One turning vector, and how many steps it has turned
The counts run from 0 to 115.
[-0.45  2.16 -0.70  0.15 -0.62 -1.41 -1.46 -3.44  1.99  3.50 -3.56  1.80
  2.78  2.42 -0.42 -2.69]
67
[-1.45 -5.01 -0.91 -0.36  1.54  2.40  2.23  1.19  2.17  2.63 -1.20  1.14
 -0.22 -2.72  2.81 -1.41]
99
[ 0.63 -3.57  1.02 -1.39  1.45  1.17  1.27  2.63 -3.28 -1.38  3.77  1.51
 -3.46 -1.60  1.46 -2.26]
113
[ 0.96  0.47 -2.86  1.22  0.25 -2.11 -0.53 -3.51  4.19  3.60 -2.24  0.75
  2.15  0.48  1.85 -1.28]
73
[-1.32  2.08  3.25  2.56  3.21  2.66 -1.54  1.14 -0.91 -0.77 -2.47 -0.46
 -0.03  1.86 -3.68 -2.68]
39
[ 1.32  3.77  1.24  4.47  3.67 -0.73 -2.52 -1.53  1.50 -0.66  0.32 -1.85
  0.21  1.09 -1.52 -2.17]
48
[-1.34 -0.35 -0.95  1.33  4.75  1.32 -0.52  2.22 -2.16 -3.17  2.71 -1.45
 -3.56  0.61 -1.76  1.12]
25
[-2.01 -1.90 -1.64  2.55  4.22  2.70  0.82  2.56  1.02 -1.83  0.41 -2.48
 -2.72 -0.68 -1.07  2.58]
19
[-1.70 -3.60 -2.91 -3.93  0.03  0.34  1.10 -0.36 -0.51  3.10 -1.27  3.37
  0.20  0.33  2.45 -1.58]
91
[-1.54 -1.08 -1.63  2.08  4.56  1.65  0.11  2.29 -0.48 -2.42  2.14 -2.16
 -3.35 -0.48 -1.12  1.78]
22
[-2.05 -4.33 -1.60 -2.33  0.46  1.91  1.99  0.33  1.32  3.40 -2.37  2.49
  0.35 -1.20  2.39 -1.52]
95
[-3.86 -3.13 -3.77 -2.70 -0.94  1.25  0.86  2.26 -2.33 -0.04 -1.60  0.50
 -1.75  1.72 -0.57  3.69]
5
[ 1.71  4.30  0.24  4.14  3.47 -1.82 -2.62 -1.75  0.89 -0.97  1.30 -1.27
  0.20  1.51 -1.59 -2.33]
50
[-1.91 -1.71 -1.54  2.51  4.52  1.93  0.65  2.53  0.49 -2.08  1.06 -2.41
 -2.80 -0.93 -1.13  2.21]
20
[-1.99  0.61  0.29  0.11  3.79  1.86 -1.17  2.38 -3.60 -2.54  1.53  0.06
 -2.38  2.14 -3.12 -0.71]
30
[-1.24 -3.06 -3.95 -4.17 -0.20 -0.87  0.69 -1.19 -0.72  2.90  0.32  3.67
  0.38  0.68  2.40 -1.19]
88
[ 1.85  4.15  1.18  4.26  3.55 -1.34 -2.63 -1.70  1.34 -0.97  0.71 -1.67
  0.23  1.41 -1.54 -2.34]
49
[ 0.11  2.55 -0.44 -0.16 -0.94 -1.65 -1.76 -2.98  0.73  3.10 -3.51  2.32
  2.96  3.01 -1.02 -2.79]
65
[ 1.96  4.48 -0.15  2.87  2.60 -2.65 -3.00 -2.28  0.27 -0.97  1.55 -0.50
  0.16  1.74 -1.64 -2.38]
52
[ 0.13  2.92 -0.11 -0.54 -0.28 -1.68 -2.18 -2.77 -0.24  2.57 -2.55  2.31
  2.60  3.63 -1.00 -3.10]
63
[-3.14 -3.20 -1.30  1.29  2.26  3.58  1.35  2.79  1.10 -0.03 -2.51 -1.70
 -1.79 -0.53 -0.99  3.03]
14
[ 0.47  0.76 -2.41  1.34 -0.11 -1.74 -0.93 -3.67  4.21  4.12 -2.77  0.64
  2.49  0.46  1.45 -1.41]
72
[ 0.29  2.99 -0.08 -0.66 -0.65 -1.60 -2.07 -2.76  0.18  2.85 -3.12  2.10
  2.29  3.27 -0.88 -2.75]
64
[-1.57 -0.17 -1.00  0.77  4.67  1.55 -0.64  2.20 -2.55 -2.99  2.82 -0.99
 -3.36  0.86 -2.07  0.61]
26
[ 0.43  3.52 -0.33 -0.78 -0.19 -2.58 -2.67 -2.75 -0.97  1.48 -1.56  2.18
  1.76  3.84 -1.29 -2.98]
61
[ 0.12 -4.65 -0.89  0.53  2.59  1.52  2.22  1.51  1.43  1.09  2.09  0.41
 -1.93 -3.68  3.04 -1.14]
104
[-4.11 -3.29 -1.78 -0.41  0.83  3.30  1.54  2.94  0.13  0.11 -2.80 -0.94
 -1.31  0.42 -1.39  3.00]
11
[-1.56 -0.65 -1.45  1.66  4.94  1.59 -0.03  2.28 -0.60 -2.60  2.51 -1.84
 -3.33 -0.23 -1.31  1.64]
23
[ 0.79  0.35 -3.01  1.08  0.58 -2.48 -0.81 -3.56  4.37  3.57 -1.52  0.61
  2.13  0.14  2.12 -0.99]
74
[-3.99 -3.01 -2.97 -2.43 -0.45  1.64  1.15  2.14 -1.83 -0.02 -1.99  0.59
 -1.49  1.57 -1.06  3.26]
6
[-1.76 -4.74 -1.35 -2.06  0.69  2.14  2.24  0.81  1.74  3.46 -1.91  2.20
  0.10 -1.69  2.26 -1.31]
96
[-1.71  1.01  0.89  0.05  3.68  1.91 -1.30  2.10 -3.78 -2.61  1.05  0.45
 -2.51  2.20 -3.09 -0.82]
31
[ 0.18  1.33 -1.42  0.76 -0.34 -1.73 -0.90 -3.42  3.72  3.71 -3.48  1.06
  2.72  1.10  0.55 -1.82]
70
[-1.23  2.59  2.98  3.69  3.30  2.33 -1.36  0.95  0.10 -0.46 -2.59 -0.96
  0.17  1.62 -3.16 -2.48]
41
[-2.18  1.37  1.83  0.18  3.48  2.21 -1.31  2.23 -3.64 -2.20 -0.02  0.19
 -1.70  2.62 -3.48 -1.72]
33
[-1.23  0.22 -0.57  0.70  4.33  1.53 -0.62  2.30 -2.88 -3.10  2.56 -0.78
 -3.25  1.10 -2.36  0.29]
27
[ 0.86 -0.62 -4.74 -0.45  0.77 -3.18 -0.70 -3.34  2.87  2.47  1.17  1.20
  0.74 -0.19  2.69 -0.57]
79
[ 0.36 -1.05 -4.94 -2.12  0.37 -3.24 -0.53 -2.55  1.20  2.52  1.99  2.13
  0.22  0.08  2.90 -0.70]
82
[-1.83  1.56  2.12  0.67  3.17  2.53 -1.42  2.11 -3.28 -1.80 -0.70  0.13
 -1.21  2.58 -3.93 -1.83]
34
[ 0.71  3.71 -0.52 -0.54 -0.27 -2.49 -2.87 -2.78 -1.07  1.09 -0.92  2.31
  1.61  3.95 -1.56 -3.05]
60
[ 0.14 -3.06  1.16 -1.48  1.48  1.35  1.24  2.72 -3.97 -0.85  3.16  1.87
 -2.83 -1.20  0.89 -2.50]
114
[ 1.95  4.33  0.19  3.54  3.07 -2.18 -2.85 -2.12  0.72 -0.81  1.41 -0.89
 -0.11  1.62 -1.35 -2.16]
51
[-0.02 -1.67 -5.05 -3.05  0.16 -2.74 -0.23 -2.21  0.10  2.52  1.48  2.85
  0.02  0.40  2.74 -1.11]
84
[ 0.34 -4.07 -0.86  0.23  2.68  0.82  1.52  1.68  0.09 -0.11  3.52  0.40
 -3.01 -3.29  2.95 -1.18]
107
[-3.17 -2.75 -4.34 -3.05 -1.04  0.16  0.73  1.34 -2.14 -0.52 -0.30  0.25
 -1.92  1.69 -0.37  3.92]
3
[ 1.13  3.84  1.57  4.73  3.53  0.01 -2.02 -1.12  1.56 -0.71 -0.22 -1.80
  0.12  1.00 -2.15 -2.27]
47
[ 0.74 -0.69 -4.99 -0.99  0.86 -3.33 -0.40 -3.25  2.32  2.52  1.39  1.67
  0.66 -0.17  2.96 -0.10]
80
[ 1.80  4.54 -0.38  1.85  2.05 -2.92 -3.30 -2.74 -0.54 -0.39  1.66  0.44
  0.15  2.40 -1.50 -2.62]
54
[ 1.02  3.64  1.80  4.85  3.75 -0.05 -1.99 -0.65  1.42 -0.65 -0.51 -1.87
  0.42  1.12 -2.25 -2.37]
46
[ 0.83  3.91 -0.57 -0.48  0.42 -2.72 -2.92 -2.81 -1.48  0.94 -0.28  1.97
  1.23  3.94 -1.65 -2.96]
59
[ 0.66 -4.13 -0.73 -0.01  2.77  1.00  1.37  1.73 -0.51 -0.23  3.67  0.62
 -3.00 -3.11  2.46 -1.25]
108
[-2.02  1.29  1.06 -0.13  3.45  2.26 -1.34  2.41 -4.03 -2.19  0.70  0.44
 -2.11  2.69 -3.54 -1.22]
32
[-1.85 -1.46 -1.48  2.44  4.66  1.92  0.44  2.23  0.17 -2.51  1.77 -2.52
 -3.10 -0.66 -1.03  1.89]
21
[-4.23 -3.27 -2.17 -1.32  0.19  2.97  1.44  2.67 -0.81  0.31 -2.88 -0.24
 -1.23  1.23 -1.26  3.03]
9
[ 1.83  4.43 -0.33  1.09  1.76 -3.13 -2.99 -2.61 -0.94 -0.57  1.51  0.71
  0.32  2.93 -1.50 -2.81]
55
[-3.20 -2.98 -1.18  1.58  2.53  3.67  1.07  2.68  0.92 -0.67 -1.84 -2.44
 -1.94 -0.66 -1.19  2.64]
15
[ 0.49  1.21 -1.94  1.25 -0.15 -1.58 -0.86 -3.28  3.88  3.82 -3.08  0.77
  2.70  0.91  0.97 -1.58]
71
[-3.27 -2.68 -1.58  2.00  3.28  3.09  1.25  2.81  1.58 -0.64 -1.51 -2.29
 -2.09 -0.77 -0.81  2.60]
16
[ 0.85 -3.98 -0.39 -0.30  2.54  0.96  1.55  1.97 -1.33 -0.59  4.20  0.71
 -3.33 -2.99  2.55 -1.66]
109
[-1.43  2.14  3.16  1.98  3.12  2.88 -1.12  1.50 -1.39 -1.11 -2.35 -0.10
 -0.27  2.09 -3.47 -2.47]
38
[-1.61 -4.69 -1.42 -1.51  1.09  2.14  2.27  0.69  1.88  3.13 -1.83  1.73
 -0.20 -2.03  2.65 -1.44]
97
[ 0.58 -1.04 -4.93 -1.37  0.62 -3.14 -0.71 -2.99  1.97  2.49  1.46  1.76
  0.39  0.09  2.93 -0.53]
81
[-2.82 -3.00 -4.45 -2.42 -1.16 -0.38  0.59  0.99 -2.30 -0.43 -0.06  0.13
 -1.86  1.59 -0.07  4.11]
2
[ 2.12  4.48 -0.17  2.33  2.41 -2.79 -3.11 -2.36 -0.38 -0.95  1.68 -0.18
  0.01  2.39 -1.49 -2.42]
53
[-0.68 -2.37 -4.50 -3.83  0.05 -1.89 -0.07 -1.90 -0.45  2.72  1.24  3.62
  0.23  0.73  2.49 -1.16]
86
[-1.77  2.30  3.01  1.49  3.17  3.03 -1.01  1.59 -1.94 -1.21 -1.87 -0.04
 -0.58  2.26 -3.91 -2.29]
37
[-0.88 -2.52 -4.20 -4.12 -0.34 -1.36  0.11 -1.47 -0.70  2.69  0.76  3.60
  0.12  0.86  2.43 -1.04]
87
[-1.36 -0.65 -1.43  1.51  4.73  1.65 -0.25  2.34 -1.14 -2.67  2.83 -1.74
 -3.37 -0.05 -1.62  1.47]
24
[-0.20 -2.32 -4.69 -3.61  0.38 -2.18  0.03 -2.12 -0.38  2.31  1.12  3.06
  0.16  0.64  2.60 -0.84]
85
[ 0.76 -0.29 -4.28  0.57  0.66 -2.80 -0.49 -3.41  3.51  3.12  0.18  0.89
  1.55 -0.04  2.72 -0.62]
77
[ 0.78 -3.64 -0.19 -0.78  2.11  0.86  1.12  2.12 -1.87 -0.67  4.32  0.76
 -3.17 -2.29  2.37 -1.91]
110
[-1.08 -4.85 -1.08  0.02  1.77  2.16  2.52  0.76  2.11  2.39 -0.53  0.84
 -0.89 -2.99  2.69 -1.27]
100
[-1.53 -4.91 -1.14 -0.92  0.98  2.45  2.10  0.94  1.85  3.17 -1.52  1.53
  0.10 -2.42  2.85 -1.33]
98
[ 1.52  4.67 -0.44  0.80  1.57 -3.14 -3.14 -2.83 -1.16 -0.42  1.32  0.85
  0.51  3.08 -1.73 -2.85]
56
[-2.00 -4.55 -1.84 -2.88  0.42  1.41  1.59  0.40  0.95  3.78 -2.07  2.90
  0.35 -0.90  2.13 -1.23]
94
[ 0.15 -4.68 -1.02  0.47  2.87  1.29  1.97  1.60  1.16  0.63  2.54 -0.13
 -2.30 -3.78  3.09 -1.17]
105
[-1.25 -3.44 -3.56 -4.19 -0.44 -0.52  0.82 -0.81 -0.72  3.19 -0.34  3.63
  0.21  0.47  2.31 -1.41]
89
[-1.25  2.81  3.42  3.14  3.31  2.48 -1.43  0.90 -0.38 -0.57 -2.80 -0.87
 -0.09  1.64 -3.43 -2.85]
40
[-3.81 -3.14 -1.28  0.46  1.82  3.49  1.42  3.00  0.74 -0.06 -2.80 -1.30
 -1.58 -0.08 -1.02  3.09]
13
[-2.25 -2.65 -5.25 -2.32 -1.20 -1.59  0.47  0.87 -1.42 -0.43  0.62 -0.28
 -1.98  1.25  0.81  4.50]
0
[-0.42 -4.93 -0.84  0.48  2.49  1.98  2.13  1.55  2.13  1.96  0.56  0.58
 -1.21 -3.45  3.27 -0.93]
102
[ 1.21  4.26 -0.86  0.42  0.89 -2.75 -3.12 -2.96 -1.41 -0.08  0.70  1.24
  0.71  3.35 -1.55 -2.70]
57
[-0.01  2.21 -0.54  0.02 -0.95 -1.70 -1.78 -3.02  1.53  3.21 -3.90  1.87
  2.68  2.69 -0.61 -2.61]
66
[-1.59  0.63 -0.23  0.31  3.87  1.64 -1.15  2.33 -3.79 -2.71  1.84 -0.17
 -2.74  1.86 -3.06 -0.19]
29
[ 1.03  0.18 -3.67  0.76  1.15 -2.92 -0.76 -3.59  4.21  3.31 -0.35  0.76
  1.67 -0.33  2.67 -0.88]
76
[-0.62 -4.91 -1.07 -0.02  2.09  2.13  2.08  1.23  2.16  2.21 -0.24  0.50
 -1.13 -2.96  3.29 -1.10]
101
[ 0.23 -1.44 -4.70 -2.41  0.17 -2.82 -0.37 -2.64  0.64  2.46  1.59  2.61
  0.14  0.35  2.85 -0.66]
83
[ 0.01  3.30  2.95  4.11  3.64  1.65 -1.77  0.24  1.23 -0.75 -1.92 -1.57
  0.26  1.07 -2.70 -2.54]
43
[ 0.10  3.22  2.42  4.50  3.60  1.00 -1.94 -0.03  1.61 -0.50 -1.56 -1.63
  0.29  0.92 -2.64 -2.36]
44
[ 0.04  1.59 -1.19  0.72 -0.49 -1.24 -1.22 -3.04  3.18  3.48 -3.88  1.32
  2.75  1.69  0.45 -1.86]
69
[ 1.04 -0.39 -4.58  0.31  0.69 -3.34 -0.43 -3.22  3.06  3.04  0.84  1.14
  0.91 -0.25  2.76 -0.74]
78
[-1.82 -3.21 -3.25 -4.20 -0.17  0.01  0.69 -0.56 -0.61  3.23 -0.86  3.61
  0.53  0.29  2.13 -1.59]
90
[-4.17 -3.15 -2.90 -2.21 -0.40  2.06  1.16  2.53 -1.62  0.29 -2.29  0.37
 -1.37  1.50 -0.94  3.14]
7
[-4.20 -3.46 -2.43 -1.97  0.13  2.41  1.35  2.72 -1.57  0.29 -2.49 -0.06
 -1.30  1.45 -1.16  3.05]
8
[-2.12  1.86  2.72  1.02  3.21  2.95 -1.12  1.54 -2.54 -1.11 -1.58  0.36
 -0.80  2.43 -3.75 -2.15]
36
